In the data rows, the value 128 means zero.
Some points, one per row:
[134, 158, 134, 119, 141, 133, 56, 132, 104, 160, 131, 107, 112, 74, 139, 165, 127, 176, 150, 86, 164, 48, 143, 105, 112, 63, 52, 111, 81, 159, 68, 149, 166, 157, 66, 106]
[129, 165, 145, 113, 135, 137, 63, 128, 117, 153, 120, 119, 132, 72, 111, 155, 131, 175, 154, 99, 169, 56, 145, 107, 118, 84, 74, 134, 109, 155, 65, 149, 161, 153, 76, 118]
[106, 102, 106, 146, 112, 113, 147, 118, 139, 111, 129, 150, 110, 156, 144, 95, 128, 99, 128, 134, 77, 156, 137, 135, 110, 176, 177, 123, 174, 114, 172, 100, 126, 114, 185, 147]
[88, 115, 111, 151, 126, 109, 165, 146, 149, 102, 132, 165, 79, 147, 151, 73, 137, 120, 117, 123, 94, 190, 147, 150, 126, 169, 189, 120, 142, 101, 199, 107, 147, 132, 201, 128]
[145, 224, 180, 113, 115, 131, 14, 134, 100, 192, 141, 82, 131, 54, 155, 177, 116, 202, 164, 65, 215, 66, 119, 101, 135, 48, 32, 132, 84, 174, 50, 131, 202, 190, 34, 69]
[96, 76, 111, 180, 126, 93, 186, 145, 162, 90, 108, 202, 113, 176, 157, 77, 145, 104, 114, 117, 89, 182, 160, 156, 133, 196, 192, 139, 173, 107, 192, 112, 139, 126, 209, 157]
[147, 128, 112, 104, 138, 152, 155, 102, 101, 102, 146, 101, 131, 149, 112, 141, 100, 121, 99, 151, 134, 106, 125, 125, 117, 96, 129, 138, 125, 135, 108, 159, 89, 119, 103, 146]
[132, 157, 140, 118, 142, 135, 69, 127, 123, 165, 135, 102, 110, 83, 115, 144, 123, 147, 143, 119, 166, 94, 138, 116, 141, 95, 73, 131, 118, 161, 79, 139, 140, 140, 65, 105]
[139, 204, 160, 103, 115, 128, 13, 131, 105, 197, 155, 98, 142, 43, 153, 197, 124, 220, 200, 75, 193, 37, 104, 93, 145, 40, 14, 127, 73, 178, 61, 133, 175, 198, 38, 76]
[126, 106, 126, 127, 139, 145, 175, 134, 148, 108, 124, 143, 108, 143, 101, 95, 123, 97, 98, 131, 95, 134, 134, 137, 125, 175, 166, 118, 130, 94, 153, 129, 96, 100, 163, 161]
[86, 104, 103, 154, 112, 97, 161, 112, 135, 93, 101, 151, 99, 166, 152, 83, 136, 110, 111, 126, 104, 205, 158, 142, 122, 181, 201, 136, 166, 117, 205, 110, 146, 130, 212, 149]
[164, 177, 159, 94, 104, 136, 112, 110, 99, 142, 148, 67, 142, 131, 100, 137, 92, 116, 104, 158, 150, 111, 124, 123, 127, 98, 105, 122, 114, 120, 105, 145, 109, 152, 115, 147]
[117, 143, 134, 140, 117, 118, 141, 118, 138, 122, 147, 148, 104, 129, 128, 113, 144, 128, 115, 131, 94, 163, 130, 149, 135, 150, 164, 118, 156, 130, 178, 93, 126, 138, 173, 122]
[148, 163, 137, 105, 126, 149, 98, 146, 143, 162, 129, 85, 145, 115, 143, 170, 117, 158, 139, 120, 142, 96, 97, 105, 146, 93, 70, 131, 116, 140, 92, 128, 121, 125, 67, 100]
[128, 169, 152, 88, 104, 123, 78, 131, 111, 140, 122, 79, 125, 103, 144, 173, 131, 171, 141, 108, 140, 98, 114, 117, 138, 83, 77, 137, 121, 143, 68, 112, 124, 134, 72, 105]
[143, 160, 136, 102, 128, 140, 72, 124, 115, 164, 144, 108, 151, 100, 131, 162, 113, 154, 132, 125, 166, 84, 95, 109, 139, 90, 69, 131, 126, 156, 79, 129, 127, 129, 58, 88]
[112, 111, 116, 144, 122, 129, 198, 147, 142, 105, 131, 172, 114, 159, 150, 85, 124, 104, 122, 129, 85, 170, 132, 140, 121, 155, 184, 136, 156, 116, 169, 101, 130, 120, 177, 137]
[128, 191, 151, 118, 139, 141, 67, 165, 116, 158, 119, 99, 127, 85, 159, 165, 106, 185, 167, 62, 169, 49, 145, 123, 123, 52, 33, 127, 96, 153, 68, 145, 177, 160, 48, 78]
[163, 109, 147, 97, 108, 133, 122, 133, 132, 145, 130, 104, 172, 114, 78, 151, 144, 106, 114, 143, 132, 118, 109, 143, 143, 127, 98, 121, 114, 116, 96, 161, 72, 87, 91, 137]
[145, 105, 121, 92, 138, 151, 137, 131, 123, 132, 131, 106, 153, 141, 96, 143, 132, 114, 102, 156, 131, 105, 95, 109, 150, 146, 133, 136, 136, 121, 115, 150, 88, 106, 110, 144]
[157, 115, 134, 115, 143, 138, 130, 147, 128, 145, 135, 93, 166, 122, 91, 158, 143, 108, 120, 141, 132, 130, 109, 122, 133, 130, 118, 117, 91, 137, 124, 149, 60, 95, 86, 113]
[116, 136, 123, 155, 128, 111, 170, 126, 132, 81, 110, 172, 113, 178, 164, 87, 130, 109, 123, 139, 99, 179, 131, 155, 133, 158, 182, 106, 142, 108, 172, 105, 162, 128, 198, 155]
[133, 96, 119, 124, 120, 131, 165, 116, 135, 98, 115, 136, 117, 147, 96, 98, 125, 84, 94, 154, 128, 151, 125, 135, 130, 152, 157, 122, 130, 100, 162, 153, 103, 101, 149, 160]
[124, 171, 156, 120, 118, 119, 63, 138, 109, 166, 136, 124, 130, 74, 138, 172, 130, 180, 157, 66, 155, 34, 131, 106, 112, 63, 52, 130, 103, 167, 62, 146, 178, 167, 60, 94]
[139, 156, 160, 112, 126, 150, 123, 124, 98, 137, 148, 70, 145, 109, 92, 158, 101, 114, 98, 149, 150, 96, 114, 134, 132, 88, 96, 127, 98, 123, 116, 135, 111, 134, 98, 131]
[146, 174, 158, 91, 113, 140, 85, 119, 115, 156, 151, 89, 158, 126, 130, 163, 119, 157, 148, 143, 136, 90, 93, 112, 153, 96, 93, 150, 113, 129, 100, 134, 140, 138, 92, 119]
[113, 150, 134, 125, 134, 126, 67, 148, 128, 146, 117, 129, 127, 74, 131, 173, 128, 170, 166, 105, 185, 56, 145, 114, 109, 69, 68, 138, 98, 149, 73, 153, 150, 154, 56, 75]
[103, 130, 120, 132, 103, 127, 151, 117, 140, 125, 145, 141, 121, 149, 134, 98, 111, 120, 127, 129, 104, 190, 126, 136, 152, 162, 170, 124, 150, 117, 164, 95, 119, 128, 176, 113]
[140, 149, 126, 118, 120, 107, 54, 147, 128, 155, 123, 122, 122, 72, 131, 157, 119, 177, 156, 89, 180, 54, 143, 117, 127, 83, 69, 117, 79, 155, 71, 147, 162, 149, 46, 106]
[103, 116, 107, 149, 116, 106, 158, 102, 131, 103, 127, 148, 95, 168, 132, 54, 120, 107, 118, 131, 83, 173, 152, 137, 106, 155, 198, 148, 159, 135, 191, 109, 161, 139, 194, 139]
[146, 105, 151, 123, 142, 145, 120, 133, 123, 135, 135, 111, 169, 102, 85, 159, 136, 96, 112, 141, 135, 123, 96, 112, 130, 139, 131, 143, 117, 122, 99, 164, 73, 88, 87, 116]
[142, 208, 160, 121, 130, 132, 27, 130, 98, 177, 139, 101, 118, 49, 159, 189, 136, 190, 159, 60, 186, 58, 132, 110, 126, 69, 45, 129, 103, 170, 59, 137, 191, 176, 52, 83]
[113, 115, 100, 156, 121, 104, 152, 114, 129, 75, 97, 154, 105, 158, 152, 85, 130, 113, 130, 126, 79, 188, 153, 160, 136, 171, 194, 120, 149, 121, 192, 100, 148, 133, 205, 152]
[108, 112, 108, 156, 131, 115, 154, 107, 139, 94, 101, 159, 89, 144, 154, 84, 131, 105, 112, 131, 96, 193, 160, 158, 136, 166, 183, 117, 139, 110, 188, 105, 136, 117, 183, 140]
[100, 78, 85, 156, 122, 106, 177, 143, 160, 94, 102, 163, 94, 174, 158, 65, 135, 113, 123, 117, 74, 182, 160, 146, 119, 181, 189, 119, 143, 107, 197, 109, 168, 146, 211, 146]
[141, 225, 144, 96, 119, 129, 13, 143, 108, 177, 151, 101, 144, 57, 153, 196, 132, 203, 189, 89, 203, 47, 102, 101, 150, 48, 8, 118, 87, 177, 57, 117, 174, 147, 22, 70]
[120, 212, 156, 100, 113, 133, 34, 150, 115, 189, 143, 104, 155, 64, 146, 173, 102, 182, 179, 72, 188, 42, 107, 104, 145, 42, 19, 126, 62, 164, 61, 116, 172, 171, 43, 65]
[118, 110, 109, 160, 120, 107, 155, 123, 152, 100, 111, 166, 121, 161, 142, 70, 118, 95, 107, 149, 105, 181, 135, 133, 123, 171, 194, 121, 138, 114, 190, 94, 138, 144, 200, 144]
[152, 88, 100, 96, 144, 144, 170, 121, 111, 105, 140, 121, 133, 175, 121, 140, 113, 122, 112, 153, 127, 99, 130, 145, 122, 98, 129, 123, 111, 122, 97, 147, 71, 113, 109, 150]
[90, 108, 106, 167, 136, 111, 162, 113, 136, 97, 123, 168, 108, 165, 141, 75, 140, 130, 128, 128, 90, 188, 147, 137, 109, 168, 214, 147, 150, 102, 175, 97, 136, 128, 215, 145]
[130, 123, 119, 108, 110, 128, 158, 123, 126, 113, 121, 112, 125, 143, 135, 134, 115, 102, 106, 143, 132, 136, 108, 126, 127, 114, 123, 126, 143, 136, 139, 128, 117, 129, 130, 125]
[166, 119, 117, 104, 130, 138, 164, 123, 108, 112, 169, 131, 128, 145, 110, 160, 115, 122, 107, 158, 130, 93, 113, 115, 108, 94, 112, 118, 123, 124, 99, 142, 65, 115, 104, 157]
[155, 167, 144, 96, 120, 150, 100, 132, 107, 152, 148, 90, 125, 103, 132, 140, 108, 174, 150, 130, 154, 93, 94, 117, 146, 91, 75, 127, 112, 135, 94, 133, 130, 128, 76, 112]
[128, 119, 121, 94, 113, 151, 172, 130, 124, 116, 142, 118, 118, 129, 104, 140, 124, 137, 121, 140, 121, 133, 124, 116, 127, 133, 129, 121, 133, 117, 110, 132, 99, 137, 131, 137]
[110, 116, 118, 147, 126, 120, 178, 126, 139, 106, 114, 143, 113, 159, 129, 91, 142, 114, 137, 131, 75, 162, 134, 138, 129, 162, 190, 149, 160, 111, 165, 115, 140, 131, 190, 146]
[102, 96, 104, 152, 132, 125, 179, 124, 138, 101, 122, 168, 120, 150, 135, 90, 121, 92, 109, 124, 88, 171, 133, 147, 133, 170, 189, 121, 144, 118, 181, 86, 101, 112, 175, 133]
[153, 109, 132, 113, 144, 147, 122, 136, 139, 125, 108, 95, 164, 135, 103, 152, 125, 89, 93, 142, 124, 102, 117, 143, 142, 119, 111, 125, 136, 127, 102, 144, 92, 102, 109, 146]
[130, 171, 145, 112, 130, 143, 56, 130, 122, 161, 133, 122, 113, 72, 138, 150, 104, 185, 177, 76, 171, 50, 149, 128, 131, 66, 30, 106, 88, 155, 55, 131, 169, 169, 54, 93]
[104, 94, 110, 161, 122, 101, 177, 130, 139, 103, 123, 181, 108, 164, 147, 86, 156, 118, 117, 119, 90, 193, 163, 149, 122, 178, 195, 133, 153, 98, 187, 113, 172, 139, 207, 164]
Then 40 other points, each followed by its number:
[154, 147, 129, 108, 117, 137, 160, 122, 117, 116, 130, 107, 116, 143, 122, 136, 128, 154, 117, 150, 139, 123, 120, 134, 149, 131, 126, 130, 121, 120, 114, 127, 95, 115, 104, 132] 0
[141, 109, 130, 102, 139, 142, 127, 121, 130, 162, 141, 96, 161, 118, 104, 167, 127, 110, 134, 147, 130, 118, 114, 114, 120, 112, 110, 128, 102, 140, 115, 161, 74, 89, 100, 121] 1
[141, 95, 141, 121, 137, 149, 129, 122, 134, 150, 130, 98, 162, 108, 80, 150, 122, 92, 119, 151, 140, 111, 91, 113, 117, 125, 133, 153, 117, 137, 113, 150, 68, 105, 102, 115] 2
[123, 229, 179, 113, 117, 120, 12, 136, 116, 208, 142, 91, 141, 56, 158, 179, 123, 203, 175, 74, 198, 46, 105, 86, 133, 41, 9, 110, 61, 152, 45, 126, 182, 177, 18, 42] 3
[158, 177, 141, 103, 132, 158, 103, 113, 104, 174, 149, 82, 141, 100, 129, 167, 121, 161, 141, 136, 173, 114, 93, 104, 158, 103, 74, 134, 115, 135, 88, 125, 133, 141, 77, 102] 4
[133, 191, 158, 115, 130, 132, 44, 140, 117, 169, 131, 106, 121, 73, 153, 175, 127, 190, 176, 87, 188, 53, 133, 119, 140, 66, 43, 137, 97, 163, 74, 126, 151, 153, 42, 85] 5
[104, 91, 110, 162, 141, 107, 169, 128, 145, 98, 113, 179, 103, 168, 152, 85, 155, 124, 129, 124, 93, 189, 163, 146, 105, 181, 192, 112, 159, 103, 178, 117, 143, 124, 205, 153] 6
[161, 168, 148, 93, 114, 140, 96, 134, 110, 146, 146, 66, 131, 115, 123, 159, 128, 148, 104, 135, 160, 103, 103, 117, 142, 86, 89, 137, 113, 136, 95, 113, 116, 137, 87, 115] 7
[83, 97, 109, 154, 139, 123, 161, 130, 146, 84, 119, 183, 92, 155, 144, 68, 149, 120, 123, 132, 107, 213, 170, 156, 132, 198, 217, 145, 168, 120, 188, 107, 166, 131, 211, 148] 8
[136, 155, 142, 122, 143, 149, 80, 121, 105, 154, 126, 82, 124, 95, 133, 168, 120, 164, 143, 109, 156, 82, 115, 114, 121, 67, 68, 136, 106, 143, 76, 129, 133, 147, 80, 102] 9
[114, 127, 110, 138, 113, 108, 151, 98, 132, 121, 115, 134, 109, 153, 132, 93, 137, 112, 115, 108, 71, 195, 159, 157, 143, 186, 190, 119, 148, 103, 181, 120, 139, 119, 193, 148] 10
[127, 74, 79, 111, 120, 130, 190, 136, 134, 107, 125, 147, 128, 156, 112, 123, 147, 95, 116, 160, 116, 168, 144, 130, 117, 155, 173, 134, 146, 110, 160, 145, 112, 121, 166, 161] 11
[138, 70, 101, 113, 142, 134, 161, 101, 122, 101, 111, 106, 120, 164, 98, 120, 127, 106, 94, 152, 130, 103, 148, 143, 107, 127, 140, 135, 124, 100, 110, 146, 92, 121, 121, 169] 12
[99, 117, 112, 152, 117, 110, 172, 136, 147, 100, 122, 172, 120, 153, 133, 79, 131, 122, 129, 122, 76, 171, 127, 136, 122, 175, 198, 130, 169, 130, 181, 94, 152, 128, 195, 139] 13
[124, 85, 103, 131, 147, 142, 177, 124, 143, 111, 128, 134, 102, 142, 98, 104, 130, 98, 94, 148, 120, 129, 130, 135, 123, 157, 154, 108, 111, 86, 145, 138, 85, 118, 163, 164] 14
[89, 80, 95, 152, 125, 87, 158, 117, 131, 80, 112, 203, 120, 168, 148, 82, 143, 97, 116, 110, 78, 178, 151, 150, 124, 195, 197, 138, 183, 109, 180, 110, 142, 110, 198, 152] 15
[133, 141, 130, 146, 106, 116, 159, 130, 140, 116, 135, 127, 115, 138, 128, 107, 115, 118, 125, 137, 96, 151, 110, 134, 132, 130, 157, 136, 150, 132, 169, 109, 126, 131, 166, 138] 16
[84, 67, 99, 169, 153, 128, 195, 145, 154, 81, 93, 194, 118, 165, 137, 82, 168, 118, 121, 120, 84, 180, 156, 154, 117, 183, 196, 128, 166, 109, 177, 116, 150, 106, 191, 142] 17
[135, 156, 153, 98, 108, 143, 111, 129, 114, 162, 157, 86, 150, 114, 130, 180, 117, 158, 132, 126, 167, 110, 91, 120, 167, 101, 89, 153, 124, 145, 105, 123, 129, 126, 79, 110] 18
[106, 96, 103, 148, 130, 119, 168, 127, 141, 108, 127, 148, 108, 159, 132, 98, 145, 101, 109, 142, 109, 189, 161, 144, 140, 188, 189, 120, 126, 102, 182, 113, 133, 127, 178, 131] 19
[105, 112, 106, 157, 127, 108, 164, 127, 165, 123, 111, 160, 96, 146, 138, 91, 154, 113, 114, 117, 82, 186, 142, 146, 129, 182, 212, 140, 164, 118, 193, 103, 144, 113, 207, 159] 20
[147, 165, 153, 130, 128, 123, 64, 143, 128, 168, 126, 118, 139, 89, 134, 164, 117, 162, 154, 105, 181, 60, 150, 133, 141, 82, 66, 130, 83, 141, 69, 137, 153, 169, 74, 112] 21
[135, 168, 153, 98, 116, 134, 82, 139, 127, 159, 133, 93, 136, 110, 136, 168, 128, 161, 145, 116, 136, 85, 101, 94, 123, 96, 70, 113, 111, 149, 79, 127, 137, 144, 71, 93] 22
[118, 151, 147, 121, 126, 128, 70, 121, 105, 153, 132, 129, 143, 87, 135, 175, 130, 165, 151, 118, 179, 63, 137, 90, 104, 71, 68, 127, 81, 139, 75, 158, 171, 160, 66, 104] 23
[88, 105, 120, 173, 132, 114, 179, 128, 138, 97, 108, 159, 103, 152, 119, 64, 145, 130, 140, 123, 97, 202, 164, 147, 112, 164, 177, 127, 170, 112, 183, 104, 152, 116, 196, 139] 24
[168, 93, 128, 116, 124, 125, 110, 131, 116, 127, 134, 93, 159, 113, 96, 170, 133, 79, 98, 136, 111, 99, 92, 110, 118, 133, 135, 150, 115, 116, 107, 162, 68, 93, 84, 128] 25
[138, 116, 159, 123, 134, 147, 128, 130, 120, 143, 149, 113, 163, 115, 98, 171, 140, 91, 115, 156, 144, 114, 92, 115, 118, 122, 113, 131, 111, 125, 105, 169, 77, 85, 85, 109] 26
[167, 181, 148, 105, 117, 136, 94, 140, 110, 142, 134, 95, 133, 91, 114, 149, 126, 166, 141, 139, 177, 107, 88, 95, 133, 90, 83, 132, 121, 159, 95, 123, 132, 147, 84, 115] 27
[95, 96, 106, 168, 136, 119, 192, 127, 135, 85, 103, 183, 103, 172, 158, 77, 146, 110, 115, 129, 88, 177, 174, 167, 134, 201, 192, 135, 178, 111, 185, 99, 142, 117, 203, 143] 28
[151, 106, 141, 109, 139, 146, 126, 148, 144, 143, 142, 115, 178, 127, 96, 163, 140, 97, 110, 142, 118, 104, 129, 134, 135, 139, 124, 139, 115, 133, 99, 135, 54, 87, 97, 131] 29
[101, 66, 105, 156, 116, 112, 185, 135, 132, 82, 108, 175, 115, 173, 144, 82, 151, 113, 110, 122, 95, 186, 165, 146, 120, 185, 176, 129, 163, 91, 172, 110, 134, 114, 205, 167] 30
[117, 80, 102, 153, 127, 118, 168, 120, 136, 107, 117, 154, 123, 149, 132, 109, 143, 104, 110, 123, 96, 177, 137, 131, 116, 161, 186, 131, 154, 120, 167, 127, 135, 128, 185, 152] 31
[145, 175, 139, 99, 140, 146, 75, 135, 130, 166, 133, 104, 124, 90, 140, 161, 118, 174, 158, 122, 171, 103, 132, 124, 138, 68, 61, 129, 105, 154, 67, 128, 134, 124, 62, 102] 32
[169, 119, 145, 103, 128, 147, 116, 128, 134, 152, 145, 109, 167, 124, 110, 171, 148, 109, 114, 146, 144, 109, 84, 129, 125, 119, 112, 121, 99, 123, 111, 158, 58, 88, 90, 126] 33
[125, 222, 176, 99, 107, 142, 38, 151, 107, 184, 143, 97, 130, 36, 141, 192, 133, 202, 179, 80, 211, 69, 140, 116, 136, 44, 18, 121, 89, 172, 45, 125, 185, 164, 38, 68] 34
[135, 162, 155, 123, 122, 134, 80, 117, 94, 151, 135, 94, 114, 90, 137, 166, 123, 172, 157, 107, 154, 73, 108, 115, 143, 83, 56, 120, 95, 145, 75, 131, 145, 143, 77, 109] 35
[106, 103, 112, 168, 110, 85, 153, 125, 141, 93, 98, 171, 120, 157, 140, 77, 148, 113, 124, 131, 95, 183, 149, 162, 121, 166, 187, 127, 155, 103, 180, 84, 145, 132, 210, 151] 36
[90, 114, 107, 163, 131, 103, 152, 128, 167, 111, 117, 170, 106, 144, 135, 81, 143, 132, 130, 133, 88, 180, 147, 143, 121, 163, 171, 110, 159, 118, 176, 92, 151, 136, 203, 132] 37
[102, 82, 118, 168, 134, 109, 157, 120, 145, 96, 113, 171, 98, 158, 145, 89, 148, 100, 111, 108, 78, 173, 150, 138, 116, 190, 189, 125, 150, 100, 197, 134, 142, 100, 192, 168] 38
[141, 122, 138, 119, 137, 146, 167, 132, 117, 130, 166, 119, 142, 135, 99, 153, 112, 119, 111, 164, 127, 106, 139, 129, 131, 110, 120, 121, 108, 119, 103, 159, 78, 108, 94, 144] 39
Which three of these numbered points are nearest to each point below, looking only along the 4 directions in which the first points spread most? Their numbers follow each, nearest first.
[171, 115, 132, 107, 150, 146, 102, 126, 134, 152, 136, 92, 165, 115, 94, 169, 142, 93, 123, 174, 149, 114, 96, 124, 127, 119, 109, 133, 107, 128, 116, 171, 84, 91, 73, 131] > 33 26 1
[137, 169, 155, 118, 141, 134, 59, 124, 120, 156, 132, 105, 139, 88, 137, 169, 129, 165, 130, 116, 169, 103, 100, 108, 144, 85, 59, 117, 116, 160, 74, 142, 159, 144, 75, 102] > 32 22 35
[89, 109, 106, 151, 116, 107, 172, 120, 135, 98, 108, 168, 103, 154, 152, 96, 153, 112, 114, 129, 91, 192, 149, 149, 144, 182, 186, 135, 171, 107, 181, 106, 164, 141, 219, 148] > 36 13 24
[96, 97, 98, 161, 134, 113, 171, 128, 146, 84, 105, 186, 109, 149, 136, 62, 122, 98, 131, 126, 74, 173, 138, 129, 108, 169, 187, 144, 173, 99, 190, 115, 162, 128, 191, 143] > 6 24 28
[124, 147, 134, 122, 125, 119, 56, 136, 119, 176, 129, 111, 128, 81, 138, 171, 127, 180, 165, 93, 188, 51, 137, 117, 127, 75, 61, 131, 108, 172, 73, 136, 144, 140, 38, 87] > 21 23 5
[153, 112, 131, 102, 127, 132, 113, 136, 130, 153, 151, 107, 165, 116, 92, 148, 125, 101, 120, 149, 134, 107, 84, 123, 128, 125, 108, 120, 115, 130, 97, 157, 62, 78, 87, 112] > 33 26 1
[124, 95, 113, 174, 150, 127, 184, 150, 160, 90, 98, 185, 128, 165, 141, 94, 155, 112, 124, 132, 96, 174, 148, 134, 123, 188, 176, 127, 169, 125, 198, 117, 150, 124, 201, 167] > 38 15 6
[123, 112, 122, 158, 137, 116, 164, 119, 132, 96, 118, 151, 106, 152, 139, 104, 135, 109, 121, 121, 93, 170, 133, 128, 117, 168, 178, 130, 147, 111, 174, 122, 131, 111, 183, 161] > 31 19 10
[81, 104, 121, 167, 115, 95, 160, 131, 160, 108, 111, 164, 113, 161, 140, 68, 127, 101, 99, 112, 81, 200, 157, 156, 119, 153, 192, 120, 159, 128, 200, 105, 139, 130, 214, 139] > 36 20 24
[143, 234, 181, 94, 89, 109, 11, 133, 99, 197, 140, 85, 150, 57, 159, 199, 116, 193, 183, 87, 217, 50, 112, 91, 137, 51, 31, 131, 78, 194, 73, 146, 181, 163, 12, 60] > 3 34 5
[99, 126, 124, 126, 105, 123, 156, 116, 132, 109, 135, 142, 119, 146, 141, 114, 111, 106, 117, 150, 114, 165, 114, 125, 135, 133, 161, 135, 136, 117, 160, 111, 134, 137, 169, 122] > 16 10 31
[148, 171, 153, 111, 116, 131, 81, 137, 119, 145, 119, 95, 124, 85, 121, 152, 121, 167, 135, 107, 168, 89, 125, 116, 121, 78, 57, 109, 100, 144, 76, 139, 135, 140, 79, 114] > 9 35 32
[109, 132, 116, 128, 114, 125, 159, 127, 144, 126, 141, 129, 114, 147, 131, 94, 111, 115, 117, 140, 110, 150, 94, 130, 134, 124, 166, 136, 140, 138, 156, 94, 134, 165, 179, 120] > 16 10 31
[135, 80, 105, 128, 150, 131, 155, 115, 149, 118, 114, 120, 117, 155, 108, 121, 128, 85, 98, 161, 121, 129, 144, 146, 116, 152, 162, 132, 139, 96, 143, 159, 89, 104, 152, 174] > 14 11 12
[87, 83, 122, 176, 126, 93, 168, 137, 155, 79, 89, 180, 105, 164, 145, 76, 155, 116, 124, 134, 93, 180, 155, 142, 128, 196, 183, 118, 157, 105, 172, 97, 149, 106, 197, 153] > 15 38 6
[122, 99, 101, 153, 137, 120, 177, 140, 141, 95, 128, 162, 103, 149, 151, 103, 129, 91, 105, 135, 98, 172, 143, 154, 131, 162, 185, 126, 149, 106, 167, 126, 147, 137, 182, 145] > 31 19 10
[145, 83, 110, 114, 138, 143, 193, 130, 120, 101, 124, 102, 113, 155, 101, 123, 112, 104, 93, 158, 140, 93, 128, 130, 120, 119, 122, 122, 121, 117, 109, 176, 100, 117, 126, 170] > 12 39 14
[125, 189, 159, 112, 114, 130, 61, 142, 110, 174, 130, 115, 142, 80, 147, 166, 125, 196, 173, 78, 186, 53, 132, 122, 145, 64, 34, 131, 105, 153, 55, 143, 184, 161, 39, 79] > 5 34 21
[150, 105, 148, 126, 135, 128, 118, 131, 132, 152, 145, 109, 174, 132, 113, 158, 117, 98, 113, 133, 125, 119, 96, 131, 146, 132, 123, 138, 107, 118, 103, 173, 70, 76, 85, 126] > 2 29 26
[104, 103, 97, 139, 111, 110, 163, 123, 154, 113, 126, 173, 108, 169, 165, 94, 126, 113, 134, 132, 88, 184, 141, 144, 133, 178, 193, 130, 158, 111, 198, 111, 145, 108, 197, 158] > 13 36 20
[135, 216, 167, 120, 114, 134, 23, 132, 116, 191, 143, 86, 122, 51, 143, 169, 114, 212, 195, 83, 183, 28, 119, 98, 111, 47, 48, 144, 96, 194, 69, 124, 192, 164, 29, 67] > 34 3 5
[84, 63, 85, 146, 131, 112, 170, 126, 145, 88, 99, 171, 101, 175, 160, 91, 144, 97, 122, 144, 92, 172, 172, 162, 123, 184, 173, 116, 165, 111, 189, 114, 154, 125, 200, 148] > 6 30 28
[146, 169, 145, 120, 147, 148, 80, 131, 117, 153, 122, 111, 137, 98, 140, 179, 131, 166, 145, 97, 165, 64, 112, 99, 129, 87, 67, 124, 98, 152, 95, 153, 145, 144, 65, 109] > 32 9 21
[154, 186, 146, 114, 135, 154, 66, 113, 99, 155, 127, 115, 113, 62, 133, 161, 117, 172, 162, 96, 172, 42, 136, 106, 112, 70, 49, 107, 84, 157, 68, 138, 149, 154, 63, 109] > 23 21 5
[89, 128, 123, 143, 124, 122, 157, 123, 121, 107, 136, 143, 124, 157, 120, 88, 122, 97, 106, 138, 108, 193, 137, 145, 145, 150, 174, 127, 131, 106, 175, 100, 134, 125, 173, 111] > 10 16 19
[121, 139, 106, 124, 122, 121, 157, 120, 129, 120, 136, 132, 101, 135, 130, 106, 119, 125, 125, 136, 114, 189, 129, 122, 134, 140, 164, 146, 147, 107, 165, 100, 129, 136, 169, 127] > 16 10 31
[90, 72, 94, 163, 131, 97, 171, 141, 154, 90, 91, 187, 116, 167, 146, 68, 156, 129, 132, 121, 92, 184, 153, 151, 111, 174, 186, 114, 166, 114, 191, 111, 142, 119, 203, 147] > 15 6 17
[136, 156, 125, 109, 134, 137, 67, 134, 124, 159, 120, 123, 125, 87, 158, 181, 130, 177, 161, 93, 181, 53, 152, 123, 123, 63, 36, 110, 101, 160, 54, 142, 176, 170, 64, 113] > 23 21 5
[106, 72, 92, 156, 145, 125, 177, 143, 160, 93, 99, 180, 120, 174, 138, 67, 146, 108, 116, 135, 111, 190, 161, 157, 126, 180, 186, 135, 169, 104, 177, 110, 144, 119, 197, 161] > 30 38 15
[109, 85, 126, 186, 143, 118, 177, 124, 153, 102, 106, 177, 91, 160, 154, 80, 140, 97, 102, 119, 97, 188, 151, 132, 117, 182, 187, 140, 186, 117, 187, 115, 168, 136, 209, 172] > 28 6 15
[99, 80, 114, 186, 145, 104, 173, 130, 139, 96, 120, 189, 112, 166, 143, 70, 140, 107, 121, 130, 88, 183, 156, 143, 124, 171, 166, 113, 154, 112, 201, 123, 155, 117, 202, 159] > 6 15 38
[172, 125, 147, 125, 151, 141, 123, 137, 129, 144, 126, 95, 160, 112, 98, 148, 95, 78, 123, 147, 140, 118, 103, 129, 123, 135, 133, 138, 98, 112, 96, 155, 80, 105, 87, 118] > 1 2 26
[135, 144, 138, 138, 123, 126, 145, 107, 107, 99, 131, 113, 114, 146, 130, 115, 114, 110, 107, 135, 111, 145, 128, 136, 128, 121, 144, 134, 142, 134, 173, 119, 124, 143, 156, 139] > 16 0 14
[109, 127, 115, 127, 122, 130, 166, 132, 130, 102, 127, 135, 121, 145, 124, 100, 135, 141, 130, 148, 120, 171, 123, 128, 134, 128, 158, 131, 124, 105, 128, 94, 129, 131, 153, 127] > 16 31 10
[134, 125, 109, 98, 120, 125, 154, 117, 123, 115, 125, 102, 124, 149, 122, 105, 111, 123, 109, 150, 131, 116, 111, 126, 121, 124, 134, 134, 124, 112, 145, 127, 93, 120, 126, 141] > 0 39 12
[119, 133, 119, 128, 109, 114, 155, 125, 122, 129, 164, 147, 127, 154, 142, 122, 120, 99, 120, 151, 114, 186, 134, 140, 155, 150, 165, 133, 158, 143, 170, 114, 130, 125, 166, 128] > 16 10 19
[144, 187, 145, 115, 113, 120, 56, 151, 117, 179, 131, 118, 142, 75, 144, 154, 125, 201, 187, 88, 184, 55, 128, 110, 126, 63, 32, 130, 101, 163, 61, 125, 179, 169, 55, 90] > 5 34 21
[97, 103, 106, 148, 109, 91, 151, 118, 140, 89, 107, 164, 114, 154, 129, 70, 143, 128, 122, 136, 104, 202, 147, 135, 121, 155, 183, 125, 155, 124, 181, 88, 131, 130, 198, 141] > 13 36 10
[130, 91, 124, 84, 123, 147, 139, 123, 123, 150, 141, 113, 165, 141, 123, 171, 137, 96, 110, 151, 140, 127, 132, 139, 129, 104, 97, 119, 125, 114, 102, 133, 85, 112, 115, 152] > 39 1 2
